Rotation paths and how fast each direction turns (degrees each step):
Each turn is a multiple of 5 degrees from 10 to 175, or 0.
Rotation 1:
[ -2.8  16.4 -19.6  -3.6  14.5  18.8  29.2   8.1  -4.9 -48.3 -33.7   8.8]
[ -2.7  31.6 -19.2   1.5  22.2 -16.1  38.0   0.3  -7.3  -5.7 -47.3  -0.7]
[  6.4  21.0 -14.2  16.6  20.1  -5.1  46.9   4.8   0.2  -3.9 -12.9  41.1]
[  8.7  17.9  13.2 -13.1  34.7  13.2  36.1   2.4  -6.8 -36.0 -12.0  27.5]
[  4.5  45.4  14.3 -20.5  26.5 -10.5  37.3  -9.4 -17.2  -8.5 -13.4   0.6]
[ -0.6  48.6  -5.0   1.8  -1.7   6.6  47.3  -6.3 -10.8  -5.6  14.0  22.6]
[ -4.7  31.3  -6.8 -14.9  -1.4  27.5  32.9   1.0  -8.3 -50.6   1.5  12.8]
[-10.8  46.0 -20.6 -12.7   2.7   1.1  30.3  -3.6 -11.4 -29.6 -32.4 -19.7]
[ -6.7  33.5 -36.8  16.5  -4.4  -0.6  44.5   0.7  -1.9  -4.9 -20.7  19.8]
[  1.9   8.5 -20.5   4.8  20.4  16.3  35.2  11.3  -0.8 -39.5 -26.4  35.4]
Directions:
[  2.3 -17.1 -11.7  11.9  12.3  -7.4  -0.7   6.9   7.1   3.9 -25.6   9.7] -> 45
Rotation 2:
[-10.7  25.2 -26.5  22.1 -19.8 -14.6   3.7 -29.6  -2.8 -28.0 -10.3 -40.6]
[-30.1  37.4  -6.8   7.4  -0.5 -14.6   6.8 -45.7 -15.8   9.7  -9.0 -21.1]
[  3.9  38.3 -33.3   7.0 -21.6 -17.0   8.3 -28.7  -0.8 -10.8 -32.0 -12.2]
[-21.6  26.8 -16.1  24.3 -14.8 -18.3  -3.0 -32.9 -14.4 -15.4   5.5 -36.2]
[-23.2  35.2 -11.9  -2.0  -2.3 -13.9  15.2 -49.0   1.7   5.8 -27.5 -13.7]
[  3.1  37.9 -35.1  15.7 -23.8 -12.1  -7.3 -23.9 -13.9 -14.0 -20.1 -27.6]
[-32.1  32.5  -8.3  13.7 -10.2 -28.4   8.8 -44.7  -5.4  -9.8   7.9 -17.9]
[-11.2  31.7 -21.7   4.3  -9.2  -2.4   9.4 -38.6   0.4  -1.2 -40.6 -25.5]
[ -8.4  41.4 -27.4  14.8 -21.5 -23.2  -7.4 -25.3 -22.2  -6.2   1.5 -21.9]
[-25.4  29.1 -11.2  10.1 -10.3 -23.5  18.8 -47.5  10.6 -16.2 -11.5 -16.8]
Directions:
[ 15.7   7.0 -14.1   4.4 -16.0 -14.7  -3.0  11.2  -1.5 -14.1  12.3  13.1] -> 125
[  3.5  -1.9  -2.4  -8.1  -1.0  -2.4  17.5  -5.4  21.8  -7.6 -20.9  15.6] -> 145
Rotation 3:
[-49.2  -8.3 -27.2  -3.0 -17.1  -0.7  16.6 -11.8 -11.5  -6.6   4.3  33.4]
[ 18.7 -20.3 -39.6 -28.8 -14.8   3.9  14.9  -2.9 -10.1  18.4  -6.6  37.2]
[ -7.0 -48.5 -17.4  25.9  12.1  11.5  15.5  -1.1  14.8  13.5  -8.4  29.6]
[-23.5 -27.6  -3.0  -3.0 -14.8  10.2 -29.3 -14.4   1.2 -16.1 -17.0  39.4]
[ 24.4 -54.1  -9.3 -22.8 -26.9   8.7 -10.7  13.2  -9.3  -9.9  11.1   6.8]
[-39.2 -46.3 -10.4  14.3  -9.2   4.4  11.2   7.8   3.2 -15.7  28.2  -2.3]
[-34.7  -4.5 -31.8 -23.7 -30.3  -6.1   0.6  -6.7 -20.1 -13.1  13.4  30.3]
[ 14.9 -33.8 -36.8 -14.7 -13.8   3.4  36.6   7.9  -9.5  23.0   7.2  18.6]
[-32.9 -33.3 -26.2  22.3  11.6   9.5  13.9 -10.4  15.6   4.7  -7.0  37.1]
[  4.6 -24.3 -14.0 -15.6 -16.4   1.8 -24.9  -8.2 -11.1  -7.6 -23.4  50.8]
Directions:
[  4.4  10.5 -12.6   3.6  11.5   1.2  13.8  -7.4   4.1  17.6 -16.7  18.9] -> 55
[-14.2  11.2   9.7   7.8 -10.3 -11.6  -5.0  -0.7 -18.0 -12.0 -14.6  14.6] -> 125
Rotation 4:
[-37.5 -35.6 -18.9  -0.6 -43.3  28.3 -11.6   0.1  16.1  -2.4  25.4  -1.5]
[-37.4  -6.2  -3.3  21.0 -28.3  41.1 -29.7 -14.4  14.3 -10.0   4.2  31.9]
[-10.0  20.6  14.0  18.3  11.1  43.8 -34.0  -2.6  27.4  15.6  11.9  42.7]
[ -5.2  -4.5  20.9  -7.2  30.3  31.3 -31.0  34.7  11.7  37.7  12.2  15.5]
[-41.5 -22.5  22.6   4.5  21.0   4.4 -26.0  37.0 -18.8  35.5  -0.3 -13.0]
[-46.0  -7.1  19.2  38.9  -6.7  -9.3 -14.9   6.4 -29.6  23.1  22.7 -14.0]
[ -5.3  -6.8  13.1  38.2 -30.3  11.0   0.9  -1.8 -17.0  14.9  61.4  -6.8]
[ 10.4 -35.7  -3.2  19.8 -32.5  52.0   8.5  10.5  -8.2   5.0  32.4  11.1]
[-13.0 -28.0 -13.6  27.0  -5.7  60.3  14.8   8.8  -6.3   6.0 -16.3  26.3]
[-34.6   9.3 -16.2  35.7  27.0  39.5  13.5   1.3  12.1  29.9  -6.5  24.3]
Directions:
[ 18.2  -8.4  -3.1   8.6   6.6   9.3  -6.9   1.0   0.4 -15.0  -1.2  27.4] -> 60
[-13.4   0.4 -21.0  -9.9   0.7  -1.3  -3.6  -6.6  28.3  -4.4  -1.5   6.4] -> 35
[  0.2  26.1   4.2  19.4   4.6  -8.1   1.5 -16.9   4.8   3.2  10.4   7.0] -> 95
[ -4.3  23.4  -1.8 -17.3  10.7  19.2   3.1   6.9  -8.9   4.0  -7.9   8.8] -> 55
Rotation 5:
[-25.0 -32.2  19.8 -17.2 -27.4 -10.1  12.3  32.2 -15.1   4.5  29.9 -32.0]
[-31.3 -15.5   2.7 -33.8  32.5  -4.5 -24.7  25.5  42.7  -2.6  -5.2  -6.6]
[-19.2 -44.4  -6.1 -22.2 -37.9  35.8   6.0   0.5  14.3 -18.1  18.5  15.8]
[-13.2 -20.1   0.1 -17.6  17.6 -26.0  26.2  43.3   9.7  -9.6  -9.5  42.4]
[-20.0 -41.8  -5.4   8.4 -19.2   0.5 -42.0  24.7 -22.9  16.0   8.0  24.9]
[-13.4 -27.5  25.9 -43.4  17.7 -31.8   6.4  17.9 -14.5  -4.3  33.4 -11.4]
[-26.0 -24.1   2.3  -0.2 -14.1  -3.6 -32.2  32.7  51.8   4.5  16.8 -10.7]
[ -8.4 -32.0   7.4 -47.6   8.4  41.1  18.8  14.4   9.2  -5.1  13.8  19.2]
[-26.6 -20.6  -3.2   3.4 -29.9 -13.5  15.5  51.9  12.4 -15.5 -21.4  16.7]
[-22.7 -39.5 -15.9 -28.9  19.0  -1.5 -32.5   9.2 -26.9   6.2   1.0  31.3]
Directions:
[  5.8  -5.6  -5.5   9.8  -0.4 -23.4  -4.4  -6.7 -16.3  -1.3   7.6  22.7] -> 65
[ -7.4  10.8  -2.6   9.1   4.5 -25.3  11.0  16.1  15.5  -2.0  -8.4  -5.3] -> 145
Rotation 6:
[-14.2 -35.7 -20.2  -3.7  15.0  -8.2  54.5   6.5 -32.9 -17.7  -1.0 -22.7]
[-17.1 -18.7  24.0 -10.8   5.0 -40.9  32.3 -23.5 -32.2 -16.2 -36.9   6.9]
[ 19.2 -28.1   2.3  19.0  -6.4 -39.2  16.8  22.4 -51.6 -12.5  -0.9 -25.2]
[-21.0 -36.7 -10.0 -11.6  14.8  -5.9  59.5   4.7 -30.9 -14.6  -6.6 -15.3]
[ -5.7 -20.5  25.3  -0.3  -4.0 -45.2  20.4 -21.2 -38.9 -23.2 -37.4   5.4]
[ 20.1 -23.1  -2.2  16.3  -0.7 -37.1  26.7  24.4 -50.2  -8.7  10.4 -31.4]
[-21.4 -38.3  -3.4 -20.8   8.5  -5.0  59.1   2.5 -27.2  -9.4 -21.0  -4.8]
[  0.2 -21.5  15.9   9.5  -5.5 -46.2   7.0 -20.2 -43.2 -26.7 -34.2  -3.1]
[ 12.6 -18.9  -4.5  12.8   8.5 -33.1  41.5  23.7 -48.1  -7.8  14.5 -29.8]
[-21.2 -45.7   4.1 -17.4   0.1  -5.4  52.2  -0.7 -27.1  -9.3 -29.8   3.4]
Directions:
[ 12.9  -3.7  -7.9  18.0  -8.6  -5.4 -24.5   1.5 -10.5 -11.6   3.9 -10.4] -> 130
[ 15.6  14.3  17.3   2.3  -2.5 -16.9   2.6  15.4  -3.1  16.5   8.6  -0.1] -> 120
[  3.1  12.5  13.3 -12.4  -9.2  24.8  -5.8  -8.6 -13.3   1.8   4.8 -11.8] -> 0
Rotation 7:
[-15.9  17.8 -21.1 -39.3 -17.7   3.6  38.6 -13.2  20.2 -39.2  20.7 -10.8]
[-24.0  -9.7 -15.1  25.1 -56.8   3.8   2.5  12.3 -26.8  13.1 -26.0  -4.8]
[ 17.0  19.5 -28.7 -21.1  24.9  15.4  11.7   5.8 -47.2  21.9  19.8  19.9]
[-20.9  51.5  11.2  24.0  -6.3 -10.4 -27.4   7.7   7.6 -24.9   6.0  31.9]
[ 17.7  -4.0  18.6 -17.3 -32.8 -42.6  -8.6 -19.8  -4.8  31.0  39.3  -5.0]
[ -0.5  15.4   9.5 -27.9 -10.4   6.2   5.3 -23.0 -29.6 -55.1  -9.8 -26.9]
[ -8.3  -4.3 -18.4  10.9 -30.1  -3.1  18.7 -38.6  -5.7  22.6 -41.0  34.5]
[-24.7 -23.9 -30.0   2.1  28.9 -14.5  -9.4   5.3 -44.6 -10.3  32.3  12.6]
[  6.9  11.2   3.8 -16.4 -30.8   9.2 -12.2  25.8  21.9 -26.4  14.2  55.9]
[-27.6  11.5  20.2  -6.6 -27.5 -36.2  39.6  13.9  -5.7  21.1  22.7 -19.8]
Directions:
[-20.3 -13.7  -9.2 -15.1  -3.8   6.6   8.6  22.4   7.2   2.6  -1.8   6.0] -> 45
[ -0.8  21.1  -0.1  -0.3  -0.1  10.6  10.9  -3.9  19.6 -17.1 -10.7  12.6] -> 135
Rotation 8:
[-21.1  -2.6 -15.1  22.2  -1.3 -34.9 -22.8 -35.7  40.4   3.3 -22.7  22.1]
[-17.5  29.4  20.1 -18.0 -26.2 -42.3  -1.0 -24.4  34.5  12.8  -1.3  18.3]
[-32.2  10.4  17.6 -19.5  15.6 -37.6 -42.3 -26.1   7.7  14.7  -8.2  -5.6]
[-23.1  -2.6  -5.0   2.0 -23.0 -17.3 -46.4 -34.2   1.6  11.8 -30.1  29.2]
[-14.9  29.5  22.2  16.1 -44.7 -36.3 -22.8 -26.9   2.9  12.0   1.3   4.2]
[-23.6   9.7   3.0  30.9  11.4 -43.4 -35.0 -29.5  24.7   6.1  -3.5 -17.5]
[-19.6   2.5  -7.5   4.8 -13.3 -34.8 -12.1 -32.6  45.8   7.7 -23.1  31.6]
[-18.9  30.7  30.9 -28.6 -16.3 -42.0 -12.6 -22.2  21.0  14.7   0.8   8.6]
[-33.8   2.2   8.2  -8.2  16.5 -31.1 -55.0 -34.2   1.0  14.3 -15.5  -1.7]
[-15.8   2.7  -0.6  13.3 -38.3 -18.5 -35.0 -34.2  -0.3  11.2 -25.9  31.1]
Directions:
[ -1.0  -9.4  -8.8  -9.3  -8.2  25.1  11.5   6.8   3.5  -4.3   0.6 -22.0] -> 0
[ -5.2   5.3  10.0  -0.2  21.2  -7.6  -8.8   2.7  -5.7   0.2  12.1 -26.8] -> 125
[  2.3   0.0   0.0  19.0 -16.3   8.7 -16.3  -3.2 -25.0   1.3  -0.1  -5.7] -> 65
Rotation 9:
[  4.7  -1.2  45.9  24.1 -25.9  29.3 -27.5 -26.8  14.7  15.6 -18.3  -2.6]
[-20.0  13.3  -2.4  10.3 -32.5   6.2 -15.0 -51.6  24.6 -16.6  -7.1  28.9]
[ 28.5  10.6  19.8 -22.1 -42.6   7.4   3.4 -40.0  26.7  14.3   6.6 -11.5]
[ -1.0   3.1  38.4  38.0 -28.4  16.7 -25.0 -31.1   9.8  22.5 -14.0   4.0]
[-17.3  25.1  -3.6   7.9 -37.4   4.0  -3.9 -47.4  14.3 -11.1   4.2  37.1]
[ 29.7  20.7  22.5  -9.4 -42.3   3.1  11.4 -43.4  16.2  17.7   4.8 -18.9]
[ -0.7  11.2  24.7  50.3 -32.6   7.2 -20.9 -29.5   2.7  28.7 -14.2  11.3]
[-11.4  37.5  -1.9   4.1 -42.0   5.4  10.1 -40.7   5.6  -5.5   6.3  37.4]
[ 33.0  26.7  22.0   8.2 -38.4  -0.8  20.9 -41.3  12.1  21.0   0.0 -25.6]
[  1.3  15.5   6.8  50.0 -37.9   3.5 -16.9 -19.9   2.6  32.2 -12.1  18.4]
Directions:
[  4.0  -1.5 -11.4   0.1  29.3  10.1  -5.0   0.3  -6.2   3.0  21.3  -1.9] -> 0
[ -2.1  -3.9  14.7  21.4  14.2  -2.8   1.1  -9.3  -4.5  -4.0 -12.6 -21.4] -> 130
[-20.4   8.9   7.2   8.1   5.2  11.9  -2.3   2.3 -10.8 -15.4  -4.2  21.9] -> 120
Rotation 10:
[-43.0  11.8  -9.1  28.8 -13.7  -8.6  16.3  20.0   6.8  25.3 -27.8   3.5]
[-27.3   7.8   0.2  -3.9   6.7 -36.6  23.9   6.9  31.6   7.8 -19.9 -25.2]
[-55.4   1.6 -12.3  16.3  20.0  -2.7  22.0   3.0  -4.6  15.6 -14.3  -3.7]
[-15.0   4.8 -20.1   4.7  -7.2 -30.5  20.7   9.5  14.4  20.4 -47.1 -13.1]
[-36.1  -6.5 -10.1  12.8  40.2 -26.3  22.9 -12.9   8.2   2.2 -11.9 -24.3]
[-20.4  -0.1 -21.5  36.6   2.6 -14.1  13.5   5.8  -7.0  28.6 -40.8   0.5]
[ -4.4  -0.4  -2.7  20.9  18.6 -43.8  15.8  -6.3  26.4   6.2 -21.0 -31.2]
[-39.5   0.4  -6.7  52.1  20.6  -9.8  10.1  -1.4  -2.4  20.8  -8.7  -1.0]
[ -6.1   8.6  -2.9  29.7 -14.1 -37.4  12.1  12.0  27.9  21.2 -29.5 -13.2]
[-44.1   4.4   9.4  26.1  25.0 -22.8  18.5  -3.0  22.0   6.7   6.7 -21.7]
Directions:
[-18.0  11.2  15.0  -8.3 -17.0   2.9   2.3  14.8  13.9   0.5  13.2   3.0] -> 35
[-21.0  -1.0  -1.8  13.1  10.4  18.8  -2.0  -1.8 -17.3   3.1   9.2  12.6] -> 145
Rotation 11:
[-13.5  18.1 -38.5  16.0   9.1   6.3 -13.5  30.2 -45.6 -25.4 -18.2 -11.4]
[ 15.6  -3.1 -20.4  28.9  14.9   9.7   5.8  26.5 -40.0 -41.1 -14.5 -25.7]
[ 32.7  -3.4 -21.1  22.3  39.7 -21.3   7.0  18.3 -22.0 -32.3 -26.2  -9.0]
[  4.6  33.8 -33.8  19.6  38.0 -20.8   0.9  17.6 -17.0 -22.2 -33.2   7.8]
[ -9.2  35.3 -32.4  36.7   7.5   7.0  -1.9  31.6 -21.0 -31.3 -23.0  -3.3]
[  9.2  -4.7 -25.0  34.7   3.3   4.8  -8.1  46.2 -18.0 -38.2 -15.0 -17.5]
[ 16.5 -15.6 -32.9   9.9  24.9 -19.1 -13.8  36.2 -29.9 -26.7 -24.9 -13.6]
[  2.6  18.4 -34.8  10.3  35.6 -12.4  -4.2  10.0 -45.9 -19.9 -25.5  -7.1]
[  5.5  32.6 -23.9  39.5  20.4   8.5   8.3   9.0 -32.3 -33.9 -19.4 -12.3]
[ 23.4  10.4 -18.1  43.4  16.3  -6.2   6.9  33.5  -0.3 -41.8 -23.0  -7.9]
Directions:
[-11.8   7.8  -6.4   7.7 -16.0  -0.8 -10.6  21.1  20.8   1.7  -1.1   9.7] -> 65
[  4.2  -6.0  -6.4 -15.5  15.9 -24.7  -8.0   2.9   6.1  11.1  -9.8  10.7] -> 95
Rotation 12:
[  8.7   9.0  -4.5 -21.6 -21.3 -10.0 -34.1  -0.2 -21.7  30.3  54.5   6.4]
[-0.2 36.8 -4.5  7.1 35.2 39.6  7.0 -8.6  8.6 30.7 20.9 30.3]
[-33.8  30.3  36.9  19.5  24.0  -4.2  -9.9 -12.6   7.3 -36.5  26.3 -16.1]
[-18.4  21.1  22.5   1.7 -58.9   5.2 -11.5   0.7 -31.1   9.9  27.0  -0.6]
[-23.2  43.3 -35.5   5.2   0.0  22.7 -14.8 -14.2 -13.9  21.3 -17.0  34.0]
[-34.3  12.9 -11.3  28.9  29.1 -15.7 -24.9  26.7   4.9 -36.9  25.0  19.7]
[-32.1  -2.9  16.2  19.5 -28.1  21.7  35.1  39.4 -24.6   3.7  25.9  -6.6]
[-46.9  31.3 -18.1 -27.0  -9.8  15.5  15.9  -7.6 -14.3   4.0 -39.9  -2.9]
[-19.1   5.8 -33.4 -25.6  -6.7 -12.7 -40.9  34.7   8.8 -32.8   9.1   4.5]
[-13.1 -28.4 -30.0   5.0   3.2  37.2  13.0  40.0  -4.5  21.1  36.0  -9.7]
Directions:
[ 17.3  -0.1 -12.2  10.5  -8.9 -18.1  18.6  -9.2  14.6  -3.0  -3.0  -3.7] -> 0
[13.8  6.8 -9.2  8.1 -1.0 30.6 11.1  0.8 -7.6  6.9 -7.4 -5.5] -> 130
[ -3.7 -21.6  -2.8  -0.1 -13.4  -0.3  10.1  -9.2 -18.9   9.7  18.3   2.1] -> 120
Rotation 13:
[-25.9  13.3  26.7  15.3  12.3 -28.0   0.8 -27.3  -1.3 -10.1 -51.6  14.2]
[ -6.0  24.4  19.0  19.5   2.4 -19.2   0.5  14.2 -31.9 -15.3 -55.8   0.8]
[-24.4   7.8   4.1  40.4  -4.6 -11.9 -38.2  -6.8 -22.5 -25.9 -33.5  -3.3]
[-31.3  13.1  -0.1  40.8  19.2  -6.3  -5.5  19.3   9.4 -20.6 -42.9  23.2]
[-27.3  18.6  36.0  20.1  -7.2   2.5  -1.7   5.1  -9.3 -47.6 -24.0  20.2]
[-31.5  16.3  16.6 -11.2  21.1  -5.1 -29.8  -6.3  -7.0 -32.3 -44.9  15.1]
[-13.6  47.3  -5.6  13.7  20.5  -0.5 -14.6  17.4 -22.8 -37.4 -25.9   1.8]
[-27.0  39.1  -0.4  28.1  18.4 -10.2 -19.0 -26.5  -3.3 -37.8  -5.4   9.1]
[-22.0  40.6  11.7  13.7  31.2 -19.8  20.5 -12.2   4.7 -20.2 -35.0  20.5]
[ -8.3  36.1  34.1   9.0  -0.5 -19.0   2.9 -18.6 -35.5 -28.7 -31.5   1.6]
Directions:
[ -0.9   6.0 -25.7  25.3   4.7   0.7  -9.5   4.2   2.5   1.7  11.5  -5.8] -> 85
[  6.3   8.2  -9.1  -3.9  12.8   1.3  18.6  24.1   4.4   9.4 -14.9   3.9] -> 145
[ -7.5   0.7  -1.4 -12.9   6.9  18.9 -12.7  15.1   8.2 -19.7   9.7   8.5] -> 35
Rotation 14:
[ 38.2   6.1 -36.0  16.2  -8.3   0.8   7.5   8.7  -3.4  -4.2  31.5 -27.9]
[ 24.1 -43.5   4.1  -7.8   5.3   4.5   4.1 -23.2  32.2  -7.4  12.9 -29.8]
[-11.7 -20.1 -20.1 -40.5 -29.3 -20.9 -22.2 -10.7  17.6   2.3  13.0   9.3]
[ 25.5  20.6 -48.0  11.5  -4.6  -7.4 -23.8  -6.6   6.4  24.3  20.8   4.1]
[ 27.5 -24.8  -0.8  41.5  -6.3   6.9  -5.2 -31.6  26.8  -6.5   9.8  -7.1]
[-25.5 -34.8 -10.5 -11.1 -41.9   8.6 -16.8 -22.9   4.8  -5.1   9.3 -11.9]
[-20.2  14.2 -47.3  -7.1   0.4  16.4 -17.9 -12.6   8.0  37.6  10.2  -5.7]
[  5.7 -12.5 -15.5  41.5  18.2   9.9 -17.4 -13.4  33.9   7.4  -9.7  22.2]
[-21.7 -31.5  -4.3  34.3 -42.5  -0.3 -18.0   2.6  -2.8 -14.6 -10.5   7.0]
[-34.7  -5.7 -29.2  13.9  -9.4  20.9   3.1   6.3 -15.2  30.9  10.8 -30.5]
Directions:
[  0.1  -5.0 -16.1 -10.5  -5.1   6.1 -11.1   6.2 -28.4 -10.6   2.8   9.7] -> 120
[  9.4  -5.6   3.0 -10.7   8.5 -14.6  16.8  27.7  -1.2  -5.7   2.2  -4.8] -> 20
[-16.7 -16.3  10.7 -10.2   8.8  -7.1  -2.5  -8.4 -12.3  14.6  11.4 -13.4] -> 95
Rotation 15:
[ 18.5  -4.3 -11.2 -21.8  -7.2 -26.0   7.4   9.7 -41.3  13.4  25.9 -40.0]
[  8.1   4.3   4.8 -10.1  38.8  33.4 -22.0   3.1 -42.0 -26.6  14.2  -4.3]
[ 22.6  12.1 -27.2 -37.4  -1.5  -9.9  13.8  -5.2 -22.1   8.3  37.2 -27.4]
[  6.0  -5.6  12.4   5.6  34.3   2.8 -25.7  11.2 -55.5  -4.5  14.1 -10.1]
[ 19.6   9.4 -21.5 -41.6  -0.7  18.9  19.3  -5.0 -22.8 -18.8  30.4 -28.1]
[ 11.5   6.6  -4.9  -3.9  38.0 -11.4 -31.5   9.3 -44.4  22.2  24.9  -7.5]
[ 16.0 -10.1   0.9 -28.1  -2.0  15.0  16.8  -4.2 -44.7 -34.3  20.3 -25.2]
[ 14.4  26.2 -20.1 -20.3  37.6  11.0 -26.2  12.7 -22.6  22.0  27.9 -14.5]
[ 15.4 -18.5   5.0 -18.7  -0.1 -16.6  16.3 -10.9 -55.3 -17.5  29.6 -12.2]
[ 10.5  18.3 -17.8 -14.7  23.9  34.1 -22.8  23.7 -27.3  -3.2   9.2 -33.7]
Directions:
[ -5.6 -18.7  16.8  12.6  -6.2  -3.5  -0.6   5.8 -19.1 -13.3 -11.9  -7.4] -> 140
